Rows swapped in pairs by one turn or mirror: which row each one swaps with:
The rows were stretched afterwards, more along some directions than others.
lisak: +2.31	+0.85	-0.95	+2.07	+0.07	+0.24	+0.79	+1.95	-3.11	-0.66	-0.99	+1.34	+0.57	-1.34	+0.59	+0.27	-3.06	-0.19	-0.68	-0.37	+0.75	+1.98	+2.17
febuk: -0.13	+0.73	-1.13	+0.39	-0.82	-1.10	+2.99	+1.88	-2.30	+1.04	+0.02	+1.24	+0.30	-0.51	-0.38	+1.53	-0.34	+1.26	-0.41	-0.59	+1.58	+0.06	-1.30
vul: +3.80	+1.10	-2.22	+0.11	-1.14	+1.47	-0.36	+0.96	-4.78	-0.87	-1.43	+1.05	+0.28	-1.41	-0.10	-0.69	-2.44	-0.81	-1.19	+0.44	+2.21	-0.78	+0.72
Dal: -0.70	+0.30	-2.23	-1.44	+0.05	+1.91	-0.75	-0.58	-2.77	-0.54	-0.65	+1.01	+0.03	-0.56	-2.31	-1.53	+0.94	-2.62	-3.14	+1.16	+1.27	-1.94	-1.74
Fonuz: +0.17	+0.90	-0.52	+0.33	-0.10	-0.80	+4.36	+2.51	-2.21	+1.05	-0.37	+1.13	+0.13	-0.85	-1.20	+1.55	-0.15	+1.27	-0.93	-0.44	+0.71	+0.69	-0.56
pipof: +2.44	+0.82	+0.49	+2.35	-0.10	-0.04	+1.72	+2.78	+1.83	+1.06	+0.29	+2.06	+0.05	+1.19	-2.78	-0.13	+2.51	+3.48	-1.97	+1.79	+1.91	+0.29	-1.50
vivoz: +4.82	+1.67	-0.27	+0.86	-0.77	+0.04	+1.96	+1.04	-2.10	-1.08	-1.35	+0.65	-1.57	-2.16	+0.26	+0.18	-1.66	+1.00	+1.24	+0.89	+1.71	+0.36	+0.71
Satu: +3.47	+0.88	-1.65	+3.22	+0.89	+4.42	-0.27	+0.80	-0.75	-0.14	-0.32	+1.98	+0.23	+1.71	+0.06	+0.82	-1.28	-1.57	-2.32	+0.44	-1.43	+0.14	+2.88
Kera: +2.04	+0.64	-0.85	+1.36	+1.00	+3.64	-0.04	-0.07	-1.40	-0.06	-1.55	-0.19	-0.14	+0.53	-0.87	+2.08	-1.26	-3.72	-1.20	+1.64	-2.05	-0.68	+1.46
Lodog: +2.20	+1.16	-1.73	+0.54	+3.14	+1.69	+2.02	+1.50	-0.39	-0.01	-1.62	+2.23	+1.85	-2.50	-3.07	+0.63	+0.68	+0.33	-3.65	-3.34	-0.40	+2.21	+2.40
nor: -0.50	+0.17	+0.03	+1.46	+1.60	+1.27	+2.07	+0.81	-0.35	-0.33	-0.31	+0.62	-0.28	+1.37	-1.16	+1.56	+1.21	+1.73	-2.39	-0.44	-0.54	-0.65	-2.89
degu: +5.73	+1.74	-0.35	+1.00	-1.38	+0.23	+0.98	+0.71	-2.36	-0.67	-1.08	+1.01	-1.78	-1.42	+0.01	+0.73	-1.28	+1.32	+1.31	+0.66	+1.90	-0.94	+0.44
Fis: +4.90	+0.73	-1.25	+0.37	-2.26	-0.42	-0.78	-1.22	-2.29	-0.94	-1.55	+0.89	-1.19	-1.75	-0.17	+2.33	-0.50	+0.91	+1.81	-1.13	+2.24	-2.81	-1.00
Ruli: +2.71	+0.79	-2.50	-1.10	-0.80	+1.83	-1.53	-0.27	-4.07	-0.54	-1.06	+1.64	+0.24	-1.11	-1.04	-1.05	-0.95	-1.92	-2.41	+0.13	+1.91	-1.67	+0.20
bipub: +1.20	-0.37	-1.60	-0.07	-1.66	-0.98	-0.25	-1.15	-1.46	-0.80	-1.39	+0.92	-0.39	-1.16	-0.63	+2.34	+0.04	+1.09	+0.89	-2.42	+2.29	-2.77	-2.11
gamu: +1.52	+0.08	-1.78	+3.50	+0.75	+2.95	+0.71	+1.18	-0.03	-0.10	+0.23	+2.14	+0.77	+1.74	-0.41	+0.09	-0.07	-0.09	-2.82	-0.30	-0.96	+1.54	+3.01
Beko: +1.31	-0.57	-0.85	-0.09	-0.24	-1.64	-0.03	+1.58	+0.37	+0.55	+0.29	-0.17	+1.55	+1.05	+1.24	+1.64	+1.94	+1.45	-0.20	-0.61	+0.54	+0.37	+0.68
Safab: +0.60	-0.10	-1.14	+0.59	-1.25	-1.51	+1.39	+1.64	-0.82	+0.43	+0.65	+0.33	+0.77	+0.84	+0.36	+1.49	+1.01	+1.68	-0.17	+0.08	+1.48	+0.27	-1.16
zupo: -1.38	-0.44	+0.03	+0.50	+1.55	+0.55	+1.51	+0.16	+0.86	+0.03	-0.57	+0.62	-0.27	+0.60	-2.23	+1.80	+2.17	+1.06	-2.92	-0.88	+0.00	-0.44	-3.21
zisef: +5.07	+1.41	-1.74	+2.01	+1.22	+2.19	-0.12	-0.25	+1.38	-1.92	-1.05	+1.02	-0.49	-0.86	-1.54	-0.13	-0.08	+0.23	-0.76	-1.31	-1.21	+1.62	+3.97
faki: +2.34	+0.67	-1.25	+3.14	-0.15	+4.10	-0.01	+0.69	-0.84	-0.13	-0.62	+1.71	-0.35	+1.62	-0.16	+1.56	-1.16	-1.74	-1.92	+1.29	-1.92	+0.42	+1.79
Lak: -0.67	-0.01	-1.10	+2.72	+1.32	+1.19	+1.24	+0.48	+1.46	-0.94	-1.49	+1.71	+0.47	-0.33	-0.71	+1.53	-0.48	-0.03	-1.21	-1.85	-0.85	+1.19	-0.17
peg: -0.09	-0.26	-1.36	+2.08	+0.65	-0.68	+1.19	+1.10	-1.82	+0.60	+0.39	+2.66	+1.21	-0.18	-2.79	-0.95	+0.47	+1.92	-3.77	-2.91	+1.72	+2.26	+2.21
savun: +1.80	+1.33	-2.43	+2.97	+0.67	+1.97	+0.70	+0.08	-1.73	-1.91	-1.47	+3.30	+0.37	-0.48	+0.67	+0.07	-0.54	+0.35	-2.95	-0.71	+2.39	-0.94	-1.57
gan: +1.75	+0.09	-2.30	+2.24	-1.31	+0.53	-1.99	-1.82	-3.50	-2.24	-0.95	+0.21	+0.89	-1.41	-1.13	+3.25	-0.37	-1.81	-0.16	-1.90	+0.11	+0.09	+2.87
tisaf: +5.69	+1.98	-0.43	+1.33	-1.11	+0.43	+1.74	+0.70	-1.79	-0.99	-1.43	+1.19	-1.92	-2.02	-0.40	+0.32	-1.67	+0.76	+0.78	+1.10	+1.88	+0.03	+0.30
ramik: +2.58	+1.04	-1.30	+1.44	+0.64	+4.79	+0.50	+0.31	-1.71	+0.22	-2.14	+0.52	-0.66	+0.13	-1.90	+2.20	-1.55	-2.72	-1.03	+1.53	-2.02	-0.94	+0.78
buv: +2.71	+0.72	-0.21	-0.30	+0.99	+2.34	+0.49	-0.41	-1.70	+0.38	-2.91	-0.25	-0.24	-1.62	-2.16	+3.13	-1.54	-2.86	-0.47	+0.38	-0.82	-1.17	+0.41
pel: +1.78	+1.34	-1.84	+0.47	+2.64	+1.82	+1.46	+1.29	-0.42	+0.80	-1.46	+2.73	+2.11	-1.72	-2.74	+0.37	+1.41	+1.29	-3.71	-4.16	-0.47	+1.64	+1.67
Lovo: -1.81	+0.18	-0.57	+0.54	+1.30	+1.60	+1.11	+0.21	-0.23	+0.16	-0.42	+1.45	-0.55	+0.71	-2.91	+0.53	+1.91	-0.08	-3.80	-0.35	-0.67	-0.86	-2.89
Remet: +2.88	+0.99	-1.44	+2.60	+0.31	+0.90	+1.11	+1.98	-3.00	-0.88	-1.14	+1.06	+0.76	-0.97	+0.20	-0.37	-3.25	-0.61	-1.20	+0.48	+0.97	+1.83	+2.34
pode: +4.01	-0.34	-1.43	-0.51	+1.00	-0.18	-1.37	+0.69	+0.52	-0.70	-2.35	-0.36	+1.55	-1.44	-1.30	+1.62	+1.55	+0.59	-0.79	-1.55	+0.79	+0.82	+1.59
kar: +3.77	+1.63	-0.80	+3.14	-0.72	+2.83	+1.40	+1.71	-2.41	-0.98	-3.08	+3.88	-0.81	-1.70	-0.49	+1.80	-1.76	+1.71	-1.57	-0.66	+1.65	-1.28	-1.81
Mifu: +4.27	+0.73	-1.48	+1.21	+2.20	+1.93	-0.11	+1.62	+0.70	+0.35	-1.22	+2.70	+1.92	-1.18	-2.50	+0.90	+1.78	+2.67	-3.64	-3.45	+0.50	+1.52	+1.29
Delib: +1.74	+1.13	-1.92	+0.84	+3.17	+1.91	+1.26	+1.32	-0.16	+0.12	-1.21	+2.33	+1.80	-2.44	-3.06	-0.23	+0.77	+0.13	-3.61	-3.43	-0.66	+2.53	+2.82
vugek: +3.87	+1.11	-0.55	+4.09	-0.34	+2.58	-1.92	-1.51	-0.76	-3.00	-2.46	+0.92	-0.74	-1.69	-1.95	+3.71	-0.07	-0.12	-0.86	-1.52	-1.20	+0.20	-0.69
lum: +4.13	+1.03	-0.73	+2.14	+1.62	+1.37	+0.70	+1.99	+1.09	+1.31	-1.51	+2.70	+1.55	-0.18	-3.64	+0.36	+2.07	+3.23	-4.04	-1.57	+1.98	+0.69	-0.26
Fanoz: +2.00	+0.21	-1.29	-1.57	+1.26	+0.16	-0.39	-1.52	-2.23	-0.51	-2.13	-1.36	+0.53	-2.29	-3.04	+2.76	-0.37	-1.61	-0.54	-1.45	+1.13	-1.23	-0.80
Rirez: +0.39	-0.35	-1.23	+1.69	+0.60	-0.43	+1.49	+1.45	-1.73	+0.78	+0.32	+2.46	+1.30	+0.22	-1.69	-1.09	+0.30	+2.05	-3.50	-2.49	+1.38	+2.06	+2.88
Seko: +1.80	+0.71	-1.18	-1.47	+0.93	+1.15	-0.34	-1.57	-2.98	+0.20	-2.55	-0.45	+0.30	-2.46	-2.53	+2.69	-1.16	-3.08	-0.45	-0.82	+0.38	-1.10	+0.15
natof: +4.45	+1.26	-2.00	+2.99	+1.37	+2.73	-0.80	-0.73	+1.46	-2.31	-1.69	+0.98	-0.21	-0.49	-1.70	+0.03	+0.06	-0.39	-1.36	-1.02	-0.67	+1.44	+3.14
Gab: +4.26	+1.31	-2.12	+2.66	+1.87	+2.23	+1.02	+0.14	+1.31	-1.85	-1.25	+0.79	-0.25	-0.80	-2.96	-0.82	-0.01	+0.53	-1.32	-1.13	-0.53	+1.74	+3.43
dek: +4.76	+0.97	-1.74	+2.51	-0.73	+2.00	-0.71	-1.42	-4.43	-0.78	-2.04	+0.27	+0.33	-0.49	-0.45	+5.37	-1.56	+0.62	+0.37	-3.55	-1.12	-0.36	+3.80
sesuf: +2.42	+0.83	-1.38	+1.64	+0.60	+4.38	-0.45	-0.11	-1.64	-0.33	-1.07	+0.16	-0.59	+0.30	-1.41	+2.02	-1.46	-3.23	-1.06	+1.27	-2.05	-0.70	+1.03
riku: +0.29	+0.45	-1.49	-1.43	+0.24	+1.78	-0.07	-0.32	-2.56	+0.29	-1.57	+1.20	-0.08	-0.25	-2.87	-1.17	+0.56	-1.63	-3.59	+0.34	+1.56	-2.42	-1.72
Tib: -1.73	-0.18	-0.69	-0.79	+0.56	+0.58	+0.27	-0.47	-1.00	-0.29	-0.81	+0.66	-0.21	-0.16	-3.27	-0.19	+1.85	-1.42	-3.79	+0.36	+0.74	-1.56	-2.83
movi: +4.31	+1.34	-0.78	+4.00	-0.52	+3.11	-2.39	-1.66	+0.86	-2.73	-2.31	+1.54	-0.73	-0.88	-0.96	+2.41	+0.12	+0.12	-0.98	-0.96	-0.94	+0.25	+0.26
Gupe: +1.22	-0.33	-2.30	-1.59	+1.77	+0.08	-0.37	-2.57	-2.82	-0.87	-2.70	-1.58	+1.44	-1.94	-2.91	+2.46	-0.15	-1.59	-1.04	-3.04	+1.45	-0.87	+0.00
feg: -0.23	+1.08	-0.67	+0.56	-0.52	-0.74	+4.15	+2.52	-2.37	+1.47	-0.07	+1.39	-0.22	-0.77	-1.32	+0.59	-0.40	+1.31	-0.64	-0.09	+1.06	+0.51	-0.96
bigi: +2.26	+0.87	-1.69	+1.41	+2.79	+1.91	+0.64	+1.20	-0.32	+0.22	-0.99	+2.69	+1.85	-1.96	-2.80	+1.27	+1.31	+1.28	-4.02	-4.18	-0.46	+2.20	+2.07
vik: +3.54	+0.95	-0.25	+3.77	-0.60	+2.29	-2.33	-1.54	-1.64	-2.55	-2.22	+1.11	-0.39	-2.33	-1.62	+3.95	-0.47	-0.28	-1.12	-1.58	-0.15	+0.16	-0.84
vamut: +0.20	+1.02	-1.07	+0.70	+0.09	-0.33	+3.47	+2.19	-2.04	+1.34	-0.07	+1.43	+0.72	-0.27	-0.54	+1.43	+0.43	+1.19	-0.98	-1.16	+0.22	+0.44	-0.67
sol: -0.18	+0.23	-2.00	-1.61	-0.30	+1.85	-0.68	-0.63	-2.66	-0.25	-0.87	+1.16	-0.37	-0.56	-1.98	-1.14	+0.36	-2.02	-2.84	+0.39	+1.71	-2.24	-2.17
Vezos: +2.49	+0.31	-0.94	-0.58	-1.87	-1.16	-0.44	-1.53	-1.75	-0.85	-1.90	+1.27	-0.64	-2.00	-0.56	+2.25	+0.05	+1.12	+1.48	-2.27	+2.43	-2.56	-1.68
dekel: +1.57	+0.38	-0.30	-0.28	-1.34	-1.82	-0.37	-0.66	-5.21	-0.24	-0.99	+0.90	+0.05	-3.54	-3.24	+2.12	-0.10	+1.13	-1.12	-3.00	+2.57	-0.47	-1.23
seka: +2.38	+0.54	-2.32	-0.39	-1.29	+1.53	-1.37	-0.38	-4.51	-0.72	-1.11	+0.92	+0.08	-0.23	-0.12	-0.37	-1.31	-1.72	-2.16	+0.06	+2.00	-1.63	+0.10

Fonuz swaps with -> Lodog
vugek swaps with -> Vezos
savun swaps with -> dek
movi swaps with -> Fis
Fanoz swaps with -> zupo
Rirez swaps with -> Remet
vik swaps with -> bipub
Tib swaps with -> buv
Mifu swaps with -> Safab
tisaf swaps with -> zisef
lum swaps with -> Beko
bigi swaps with -> febuk
Lovo swaps with -> Seko

